Each row of M is roughly a mix of the hidden directions of one of a few groups.
M, 160 rows:
[[-11  -2  41 -20 -24  21  51  39  -4 -33  13]
 [  9   2 -29  29   4 -28 -40 -65 -14  -3  -4]
 [-18  -8  25 -32 -28  31  44  46  16 -23   8]
 [ 50 -17 -13  37  37  20 -25 -15   1  28 -31]
 [ -1   9 -34  -6 -17 -51  37  -2  28 -37  31]
 [ 17 -16  -9  32   4  -1 -44 -30 -22   8 -60]
 [ 48  20   8  17  17  -4  -6  45  13  28  47]
 [ 46  -4 -15  40  54  16 -15 -21  12  27   3]
 [-10 -19  41  -7   8  21  48  50   8  31  13]
 [ -1  38 -57 -42   5   8  30  10  30  -4  11]
 [ 29 -11  -6  36   4 -12 -42 -39 -13 -13 -50]
 [ 13  -6  27   8 -19   1 -30  35  13 -69 -16]
 [  6  -3  26   9  33  47 -30  -6  -4  57 -18]
 [ 62  19 -38   2   8  10 -46  24   0  -5  -9]
 [ 25  -1 -18  21   9  20 -32  13 -38 -18 -62]
 [-38 -23 -24 -21 -17 -15  52 -40   9   1 -28]
 [ 17  -4  37  11 -33  27 -15  29 -26 -56  10]
 [ -2   8 -53 -34  -1 -13  -5 -55  35   0 -14]
 [ 10 -24  19 -17 -38   8  14  49 -21 -52  -6]
 [ 41  12 -25  32  19  -3 -50 -23 -21  -5 -37]
 [-45   3  17 -31 -11  -7  41  19   6   8  56]
 [-20  12 -33 -13 -19 -44  21 -15  26 -53  22]
 [-30 -10  44 -19 -19  13  53  44   6  -7   8]
 [-13  19 -23 -24 -12  -1  69   5  34   6  31]
 [ 27 -22   8 -20 -36   7  36  45   6 -47   7]
 [ -4 -49 -17  15  34  10  37  10   3  53  -6]
 [  0  30 -58 -22 -33  12  31 -13   5 -36  14]
 [-47   8  23 -40 -25  -7  35  25   4 -23  34]
 [ 52 -25 -11  40  19  24 -28 -24   7  10 -35]
 [ -4  61  -7 -29 -35   0   2  -8  14 -43  25]
 [-18  -3 -26 -14 -14 -60  39 -12  34 -21  20]
 [  4  -9  -5  -1   7 -16  19 -12  47  74   3]
 [ 12 -12  -2  -1   6 -30  34  -1  39  69   5]
 [ 35 -27  32   9 -12 -24 -57   1  16 -24 -27]
 [ 32 -18  27 -18 -11  28  -4  54 -27 -40  -9]
 [-19   5  12 -36 -13  -6  54  49   4  -4  35]
 [-27   6   4 -12 -22   0  13  29 -44 -65  10]
 [ 38 -13  -3  34  19  -5 -43 -37  -4  19 -43]
 [ -4  10  -5  -7 -30  23 -17  14 -31 -75   1]
 [ 42   2 -32  40  19   6 -35 -24   2   5 -44]
 [-28  -9  59   8   9  -8 -45   6 -22 -37 -11]
 [  6  40 -51  -9   7 -35 -32 -40  15  -6  13]
 [ 23  41  27   5 -23 -11 -48   1 -11 -43  27]
 [-14  28  50 -15 -34 -24 -21  16   2 -45  20]
 [  8 -21  30  17  27  41 -35  10 -10  43 -36]
 [ 37  13 -44   8  38  23 -40  29 -16 -22  -2]
 [-37 -31  58  14   0 -17  -9 -45  14  12 -12]
 [ -1 -43  17  13  29   2  12  -1 -11  71 -16]
 [-49  26  35 -38 -22 -36 -19 -22   0 -18   6]
 [ 22   0 -10  27  -8 -10 -42 -25 -25 -41 -50]
 [ -3  49  13 -26 -29 -21 -24   7   3 -57  14]
 [ 27  37 -67  -5  32   7 -15  16 -15  -5  15]
 [ -9  33 -21  -9 -44  -8  18  23  14 -61  13]
 [  5  23 -49  13 -11 -17 -22 -65   0 -14  12]
 [ 20  18 -45  14  12 -24 -31 -63  -6  -1  -4]
 [-53 -21  45   7 -13 -33  32 -23  14  19  -4]
 [ 23 -31  40  21  15 -17 -40  29 -17  40 -15]
 [  9   2 -24  14   4 -28  17 -26  48  57  20]
 [ 12  26  57  10   4   7 -41  41  -3  20  26]
 [ 47  25 -35  10  24  27 -27  47   1 -13  -7]
 [ 14   2  42 -17 -53  -1  -5  33   0 -49  -9]
 [ 17   8  33  26 -21   6 -33  13 -43 -54  -2]
 [  8  -8  24  50  -9   1 -31 -10 -55 -30 -17]
 [-35  13 -25   8  26  -8  25 -49   8  49  18]
 [-33  14 -27  -8  36   2  36  -9 -34  49  18]
 [ 29  33 -59  -2  31  21 -24  23 -18 -19   9]
 [ 43   6 -14  16   4  27 -56  -9 -24 -23 -36]
 [ -8 -25   8  10  16 -15  22 -13  32  72 -23]
 [ 53 -11 -25  45  37  -6  -3 -20  10  33  -5]
 [ -2  16 -20  11   3  18 -28  13 -65 -48  10]
 [  3   1 -24  13  -3 -27 -37 -70 -10 -13 -24]
 [ -3  46  39 -18  -7  15 -30  34  -8 -12  46]
 [-42  24 -34 -41 -14   2  20 -48  16 -14  11]
 [-38 -41  42  23  -3 -21  15 -27  22  34 -16]
 [-28  15 -13  17  38   0  11 -40  11  62   7]
 [  3 -23  43  -2 -33 -24 -18  33   2 -54 -20]
 [ -9  37 -62 -44  -1  -8   3  -9  31 -13  -8]
 [ 33 -27 -15  36  17 -23  14 -22  21  58  -8]
 [  4  15 -40   5   0 -37 -32 -64   0 -18  -3]
 [-53  21   1   5   9  -3   3  -4 -33 -61  21]
 [ -6  23  22 -34 -15  37  -5  64  -7  -9  24]
 [ -2   6 -33  11  -9 -28 -45 -59  -7 -23 -20]
 [ -3  22 -17 -20 -21 -18  32  35  15 -52  40]
 [-10  27 -31  17  17 -15 -33 -62  26  17   7]
 [-51 -24  48  11   7 -25  29 -29  22  11   0]
 [-19  43  42 -25  -2  24 -19  36   8  -6  41]
 [ 17   1 -50  -9  41   5  29 -14  19  51   2]
 [ 46  23 -30  21  16  12 -51 -14  -5 -10 -36]
 [ -4   2  48 -14  -5  29 -22  54 -36 -22   7]
 [-36  -4 -38 -51  -6  -3  26  16  46   2 -13]
 [ 25   0 -20  25 -10   5 -40  -7 -43 -42 -40]
 [  6 -22   6   0  11 -20  35   0  34  72   6]
 [-12  40 -49  -7   5  -2  23 -42   8  37  28]
 [ 24 -16  20  33  28  24 -46 -18 -29  29 -29]
 [ 43  36  13  29  16   6  -9  32  23  25  44]
 [-19  42  19 -11 -28 -40 -42 -22   2 -37   1]
 [ 14 -22  37 -17 -31   2  15  53 -12 -46  -8]
 [-25 -28  26  -3 -35 -20  52 -25  26  31   5]
 [-40   2 -10  14  46   6  10 -34 -15  56   6]
 [-11  12 -42  -2 -22 -49  15 -17  36 -43  13]
 [ 18  45  14 -12 -17  12   0  54  10   3  50]
 [-12 -30  37  -5  12  36   5  29 -55  23 -18]
 [  5  21 -50   4 -15 -37   9 -21  22 -51  23]
 [ 22   1  36 -23 -26  29  -2  40 -19 -53  -2]
 [ 55  -6 -12  43  42 -12  -6 -27  21  12 -19]
 [ 40 -15  11   2 -21 -16 -11  73 -19  13   8]
 [  9 -29  32  26  27  19 -27 -11 -15  49 -37]
 [-22  -1 -21  -4 -12 -57  38 -19  32 -36  17]
 [  2  46   4 -13   8   3 -13  12   9 -75  18]
 [  6   4 -23   9 -28  -2   6  26 -42 -67 -13]
 [ -6   3 -59  10  12 -22 -27 -53  -2   7 -28]
 [ 33   3 -25   1 -11  23 -28  22   6 -70   2]
 [ 15 -38  -7  11  22  18  24  -4  -1  73  -8]
 [ -1 -33 -24  35  14 -28 -40 -43 -23   1 -29]
 [ 29 -21  -4  44  42   0 -19 -38   6  39 -16]
 [-47 -20 -18 -14 -20  -9  25 -40   3 -34 -40]
 [ -6  -8  24 -10   3  30  43  68   5  12  17]
 [-46 -40  12 -17 -18 -12  22 -29 -18  -3 -49]
 [ 35  -9   6  -4 -19  16 -14  52   0 -61 -10]
 [ 12  18  28 -14  10  12  24  54  17  34  45]
 [-36  10  14 -39 -39 -20  24  37 -26 -31   3]
 [ 43  -3  17   8 -23  -8 -40  42  18 -39 -25]
 [-16  24 -18 -18 -10 -35  37   2  34 -38  44]
 [ 21  22  26  -6  21  11 -11  47  19  42  44]
 [ 41 -28 -13  14   1  -1   9  -5  30  69 -10]
 [-23  38 -44 -34 -21   7  29 -22  24 -23  26]
 [-22  20  10 -13   2  16   3  27 -35 -72   8]
 [ 27 -18  -4  36  49  24 -14 -24  21  41 -22]
 [ 44  12 -30  26  13  26 -49 -11 -13 -19 -34]
 [ 19  11 -47  16   1 -13 -48 -45 -15 -27 -16]
 [ 32  21 -49   4  24 -18 -51 -31  -5  -5 -13]
 [-43 -38  -9 -20 -17  -8  44 -20  -6 -20 -42]
 [-11 -13  32 -18  -3  25  55  54   9   7  16]
 [-24   4  38 -29   4  64 -13  18 -25  20 -13]
 [ 48  34 -54 -10   8  30 -19  22  -9 -13  10]
 [  6 -34  51   7  -8 -18 -24  45 -10 -26 -31]
 [ 10   6 -46  14  16 -30 -48 -50  -2   5 -15]
 [  8  37 -45 -12  32 -21  15  -2  25  40  35]
 [-13  11  14 -29 -23 -28  32   1  23  -7  67]
 [ 53  17 -55   1  14  13 -29  32  -2 -17   0]
 [ 43  -3 -22  41  29  20 -43 -30  -2   4 -25]
 [ 25 -18  27  26  31  31 -34   3 -18  49 -24]
 [-43  19  21 -51 -18   1  13  40 -26 -10  22]
 [  8  23 -43   9   3 -29 -39 -54 -12 -21 -16]
 [ -1  42 -11 -28 -50   1  31  14   6 -42  23]
 [-48 -29  54   3  -2 -21  27 -33   8  19  -1]
 [  2 -28 -37   6  -9 -13  -5 -56 -36 -15 -39]
 [-20  45  15 -36 -26 -29  -3   8  35 -21  39]
 [ -1 -56   2  17  36   5  20   5  -2  55 -21]
 [ 43  34  25  30  20  22 -28  29   1  20  34]
 [ -9  56  -7 -22 -30  -7   3 -29  19 -44  28]
 [-12  32 -50  -4  -5   5   8 -65  19 -16   6]
 [ 39 -17 -14  49  44  18 -20 -31   9  21 -13]
 [-22 -41  56  21 -19 -24   3  -7  22  26 -27]
 [ 11   7  25 -24  22  17  29  60  21  35  20]
 [ -4   6  32 -23 -13  33  34  62  15  -1  24]
 [ -1 -19  64  23   4 -10 -38  28  -8  28 -21]
 [-16 -51 -16  15  32   4  31   1   2  54 -21]
 [ 48 -19  -6   3  19  65  17  27  -7  18  -8]
 [ 15  19 -58   8   3 -12  42 -33  33  -7  22]]
Here is one row of each group, with its name. Which group are the others in?
[ 26 -37  -3   6   2  11 -45  10 -55  -3 -36]  (98)
[ 44  36 -44 -23   7  19 -25  24 -31 -14  10]  (111)
[  9  53 -48 -34  18 -30  -1 -13  24  -2  16]  (65)
[-38 -31  32 -19 -28 -11  48   3  18   9  36]  (75)

[-34  25 -36  -5   7   7  19 -50 -15  45  21]  (111)
[ 46 -23  24  21  23  -3 -27  49  21   5 -30]  (111)
[-47  20 -61 -18  -5  -6  36 -10  17   7 -13]  (65)
[  4 -27  -2  26  -9 -19  16  18 -58 -36 -39]  (75)
[ 50 -34 -14   7 -15  -7  23  27 -25  41  30]  (75)
[ 11 -20  -7  18   8 -45  28 -15  20  64  -6]  (75)
[  8  16 -33  14   4 -34 -51 -53 -10 -13 -14]  (65)
[  4  11 -57   8  -3 -17  41 -41  39   3   5]  (98)
[-11  35  29 -10 -32 -17 -33  27  -9 -55   9]  (65)
[ 41  15  12  27  11   2 -31  54  -4 -34  26]  (98)
[ -8  31 -55 -33 -11  22  10 -47  -7 -15  16]  (98)
[ 12 -24  -7  27  53  13 -34  -9  -8  50 -20]  (111)
[ 42 -13   7  32  14  41 -15   0 -38  37 -27]  (98)
